One vector is turned by the same rotation once a step. Each row is the vector after some number of steps, and that number follows the row.
The counts run from 0 to 173.
[ -9  -6  -3  13  -6  12  -1   8  15   7 -15   0   2   3  10   3  -6 -13
   1  -1 -13   5  -6 -10   0   2   4  12 -14 -13  13 -10  -4  22  -8   3
  -9  11   1   3  -2  -7  14  -5  22  -9   0] => 110
[ 10 -15  -1   4 -16  -7  -8  -7  13  -3  -5   5  -8  -4   5 -14   3  -3
   1  14  -5  20  -1   3  -7  -7   1  18  -3  -2  -3  -4   1  -1  -1 -10
   2   7   6 -15  10  24   7  -5   4  -2  -9] => 165
[  4   2 -14  -8  -6  13  -7 -10  11  15  -8  -5  11  -2   4   6   6   4
  -7   0  -9   4  -4  -8  -7  -5   8   7 -19  -8  16  -8  -4  20  -3  -4
 -12  18   2   5   9 -14   6  -1  16   6  -2] => 127
[  5   5   4  -9   2   7  -2  -6  11  -3  -8  -4   8  -2  -6   8   1 -10
  -2   0 -12  17   4  -3  -2  -8   1  -3  -1 -20  22  -7  -2   7   5  11
  -4  15  15  12   3 -31  10  -2   6   3   2] => 118
[ -8   3 -15  -8   9   8  -4  -8  13  -8   0  -4  16  -1  15   8   4 -19
   3   1 -10   2  -8  10   4   0   9   0  12 -15   9   4  17  -4  12  -4
 -22   8  12  10  -6 -14   2   4  -7  14  -2] => 24
[ 12 -14  -6  -2 -22  -7  -7  -3  18   4 -16  -9   5   3  21 -17   4   5
  10   9 -11  15 -15   1  -3 -11  11  11  -3  -2  -4   3 -10   3   7   4
 -12   7  -1   6  -3   7  -1  -2   8  -2  -6] => 35
[ 10   7 -11 -16  -5  10 -12 -14   7  17  -1  -8  13  -3  -1   6  19   8
   4   2  -3   8  -1   5 -16  -7  10   5 -11  -8   4   6   5  -6  -5 -12
 -12  21   1   2  12   0 -16  -4   6  15   1] => 144
[-12   1  -6  -8  -5  11   3   5   6   0   7  -3   4  -2  13   3  -3  -8
   9   3  -6   9  -5   5 -11  14  -3  22  12 -14   0  -1  19  -5   4 -19
  15 -12   8   8  -5  -3  -7   0   4   7 -12] => 159
[  6  -2 -16 -25  -9  -4 -18  -1  10  13  -4 -17  20  -4  18  -6  -9   4
   3   1   7   6  -8   4  13   5  12   9  -1 -12   8  -4   9   1   7  -9
  -6  -2  -9   3   0   1  -6 -16  -1  -1   8] => 51
[  2   7 -14  -9   8  -7   0 -12   1   2  -8 -12  19  -5   2   2  -3  -4
  -6   2  -4  -9 -12  15   2  -8   9  17  15 -24   3 -10  11  -5   5  -1
 -17  -1   8  14   8 -13  -3 -17 -12   7  -4] => 42
[  8   0  -6 -19   2   1  -9  11  13  15   4 -13  18  -6  -1  -7  -2  -1
   6  -5   8   1  -3  12  10   0  11  14   2  -4  -1 -10  22  -8   0 -21
  -1   4   2   8   6   3   0 -12  -4  -4  11] => 50
[  7  -5 -13  -8  11  -4 -12 -17  -1   6 -10  -7  14 -11  16   5   9  -5
 -11   2 -11   2  -6  26   2  -2   9   2  10 -10   5   3   8  -8   2  -3
 -17  12   0   1  -6   0  -5  -2  -7  14  -7] => 153
[  3  -4   0   7 -16   6 -11 -11  13  14 -14   5   5   7   6 -14  16  -1
   7   3 -14   0  -3   2 -16 -16  14  10  -9  -9   8   6  -8   0  -7   1
 -14  16   9   9  -5   0  -7  11   9   3  -5] => 17
[ -1   2  10  -1  -8  21 -18  -2  -2  10  -6   0  -4   0   3  -3  -3  -4
   2  16  -5  10  10  -9  -7  16  -7   5 -14  -9  15   1  11   5  -3  -3
  -5   5 -13  -7  17  13  18   0  -9   7 -23] => 73
[ -3 -10   2 -13  -3  -4  -4  -8  -3  -4 -23 -14   8   0   4 -17   1   8
  -1   2  -7   1   0  11  -1   6   4  12   1  -3  18  11  18   4  -4  13
 -11 -21   1  10   4 -16  -4   6 -11  -1   6] => 61
[ -4 -15   1   0  -2  -1   2  -8 -12  -7  -1   4   3  -1   6   3   4 -17
   6  -5   8 -10  14  14   4  11   5  13  10 -20  -3  -6   7  -5  -6   4
 -16  13  -9 -12   7   8  11 -23  10   4  15] => 95
[ -7 -18  -1 -12  -3   4  -4 -14 -13  -3 -11  -4   6   3   4  -5   7  -2
   3   2  10  -8  14  13   5  21   2   8   3  -8   9  13  23  -2  -5   9
 -19  -6  -4 -10   2  -5   2 -11  -8   3  10] => 78
[-12   2  17   5 -17   9 -18   6   2  12 -10   8  -7  -1   8   0  -5 -19
   9  -1  -4   5  -1  -2  -4   3  11   3  -7 -20  19   0  -6   5  -6   3
  -1   9   1   0 -12  11  10 -16   8 -12  -4] => 92
[ -6  -6  11   4  -1   0  11  18 -11  -6  -4  -1  12   3  -4  -9  15  -2
   7  -8   6   3  13  19  -7  -4   5  15  -4  -8  -1  -2   4  -7  -8  -8
  12  13  12   8   1  -4  14 -10  26  -5  13] => 103
[  1  -8  -3   0  -6  -5  -7  -8  -5  -6  -3  -9   5   5   2 -11  -8   8
 -14  10   0  20   2   6   3  -6  -5  13  12 -10  12 -17  10 -12   9 -16
  11   2   6   7  16   2  23   1   7   9 -14] => 46
[ -6  11  11  -7  15  -3 -14  -6  -1 -13   1  -7   9  -2  -1   1   6 -22
  -2   4   1   8   5  14  -7  -6  -5   5   3  -6   7  -4  10   1  -4   6
 -18  18  10  -3   8   1  23   4  10  -2 -10] => 99
[ -9  -3  -8  -8  -1   2  -5   1   5  -4   8   6  13   2   3 -12  20  -5
  18   1   1 -12  -2   4 -24  -1   8  13  -2   0 -13  -9  12  -1  -3 -24
  -4  -2   0 -10  -1   6  -2  27   8   3   6] => 13
[  9  -5  -8 -13  11  -5   6  -4  -6  -7  -9  -9  15 -11   4 -13   0  -5
  -4  10 -10   5  -4  12   5   3   8  14   5 -17   3  15   2  -1  -3  12
 -18   2  -2   5  10  -5  -6 -18 -10   9 -11] => 171
[ -8  -7  -8   0  -3  11   7   0  -1 -12   4  13   5   0  13 -14  16  -3
  20   2  -2  -6   3  -5 -16   4  11  12   0 -10  -1   2  11   7  -3 -21
  10 -12   7  -8  -6  -1   4  22  16   2  12] => 12
[ -8  10   9  -4   6  -4  -9  -2 -13  -4  -2  -3  12  -5   9  13  -2 -14
  -3   9   0  15   5   8 -11   1  -2   3   1 -17  16  -3   0   4   5   8
  -5  18   9  -3   1  -8  21  -7  10 -13 -18] => 100
[  5 -11  -2  -2   2  -8   1   3   5   9  -8  -5  12  -5   5  -4   3 -12
   6   3   2 -12 -14  22  -2   2   2  32   8  -3 -12   1   4   1  -8  -5
 -19  -7   5  -8  -5  11  -6 -12 -10 -13  -2] => 169
[  2  -8  -6  -2  -2  14   3   5   5   3  -9  11   3  -2   4   6  -8 -19
   9   7  -1  -8  -9  10   8   7   6  33   5 -12  -2  -3   9   9 -11 -14
 -11 -16   6   3  -5   6  -3  -6  -6 -14  -7] => 168
[  5 -22 -10  -6 -11  15 -11  -8  -6   0  -4  17 -12  -4   1  -1   5  -3
  -4   9  -2  -3  -4   3 -10  14  12   6  12 -14 -10 -12   5  -2   7 -24
   1  10   3  -7   5   3   4  -1 -11   5 -14] => 149
[ -1 -15 -11 -13  -1   8   9   3  -5 -16  10   1   6  -7   3  -2   6   6
   6  -4   0   8   9 -10  -6  14   7   3  -1 -14  -1 -15   8   4   7 -14
  14   5   1  -8  17 -22  15   1   9   3  21] => 122
[  3  -5  -5   0   3  10   4  -5  -3 -13   8   4  12   5  14 -10  14  -5
   4   7 -15  20   8   4   5 -15   7   3   6 -18  11  -3   3  -7   1 -14
  17   0   1  17   6   4  22   8  11  22  -2] => 28
[ -9  -9   5  -5   0 -10  -1  17   0  22  -6  -5  16 -13   5  -2   4   6
   7  -6   7  -1  -6  13 -11   7  -2  10 -11   1   4 -11  22 -11  -5 -23
   7  -3  -4  -5  -4   9  11  -8  -7  -7   8] => 67
[-10  -3  -2  -1 -15   4  -2  -3   3  -5   9   1   8   6  11  -6   2  -4
  14   8   0   2  -6   5 -19  -1   0  23  18 -12  -8 -14   4  -6  11 -22
  15 -14   5   3  -1   9   7  15  14  -1  -6] => 30
[ -6 -21   3  -2   3  17   2  -6 -15  11 -10   8  -1   1   9 -17   3 -14
  -1  -2   0 -11   8   7  -2  11   8   3   8 -20  16 -13 -15   2   0  -3
   9   1 -12  -7  -1 -13  12   9  -2   3   5] => 2
[  2 -10  -6 -12   1   3 -12 -24   8  10 -16  -2   8   3   9   6   7  -1
 -11  -7  -8  10   0  13   0 -10   8  -6   2 -13  25  -8   7  -4   3   1
  -7   6  14   6 -12 -18   3  11  -4   8   5] => 136
[-15   7  -4 -11  -7  -9  -7   6   7 -25   4  -5  -4   1  -2 -16   0   1
  11  -1  -7   4  -3  -5 -16  10  12  12  -3  -4  -9  -1  14  14   1   4
  -9   6   6  -9  11 -10  -5   1  21  -1  12] => 106
[ -1 -21   6 -11   1  12   2   3 -14   6 -10  -2   5  -6   2  -4  10 -13
  12   0   3  -5  13  15   5  19   3   5  -1 -11   4  14  16  -8 -11   4
 -11   7  -8  -1  -5  -3  10 -14 -14  -1   6] => 77
[  2  -8  -2   5 -14   6  -7 -13   8  21 -20  -3   0  -1   0   2  11   8
  -4  -1  -9  -6  -3  -7 -19 -13  12  11 -17 -12  11 -16 -17  18  -4   0
  -3   8   1   2   2  -8   1   6  15   3   3] => 128
[-13 -12   9  -4  13   7   9  -8   9  -9  -7   0  -5   1  -8 -16   9 -16
  17  -7  -5  -9   6   7 -19  10  -1   9  11  -6  -8  -9   8  -4   5   2
  -9  -2   4 -14   7 -15  -5  20  -8  10  10] => 4
[-12 -21   1  -1   0  14  10  -4  -3  -3 -10   2  -5   1   8 -18   4 -15
  13  -2  -5  -9   5  -1 -14  22  -2   8  15 -13   4  -9  -2   9   4   2
   2 -12  -9 -11  -1 -17   0  15  -2   7  10] => 3
[  9   7  -4 -17   6  -7 -19  15  16   1  -3  -8  16 -16   6   0  14  -5
  12  -2 -12  -1  -8  -3 -19  -6  13  -3 -19   0  -6 -13   2  11   2 -13
  -7   5   3  -4   3 -13   3  16   5  -7   6] => 125
[ -5  -1  12  -5  10  -6 -12  -1  -4 -20  -4   5   2 -11   0  -4  14  -4
  -3   8 -11  17   6   4  -5  -2  -4  -9  -9  -7   5  15  22  -6 -13   6
 -11   5   6  -8   5   0  19   4 -15   3  -9] => 81
[ 14 -11   1  -8  -7   0 -21  -8  -2   3 -12   1   1  -6   4 -10  -2  -1
  -8  15   0  11   3  -8   7  -4   3  10  -8 -14   8 -11  -1   4  -4 -13
   4  -4  -9  -4  18  15  28  -4 -12  -4 -11] => 55
[ 13 -12  -6 -10   8 -13  11   1   0   4  -7  -9  15 -19   8  -8   2 -10
   7  10  -4  -2  -8  21  -5  -3   2  21   6 -12 -11   1   0  -4   0   4
 -16   5  -4   1   7   2  -6 -21 -10  -1  -8] => 170
[  3 -29  -1   3 -17  16  -1   0   8   4 -15   6 -11   5  11 -15  19   3
   6  12 -15  12  -1   4  -8   2   4  10  -2   4  -3   6  -1   1 -10 -10
   1   4   1   0   2  10   0  11   7   9  -7] => 147
[-11  -5   8   4  -5   2  -6   6  -3   2  -7   8  -3  -3  -3   2  -7   7
  -2   5  -7  14   1  -9  -1   8   3   5  -7  -9  26  -1  34   2  -4 -14
  16 -15  13   4   1  -8  15   0 -12  -3  -7] => 65
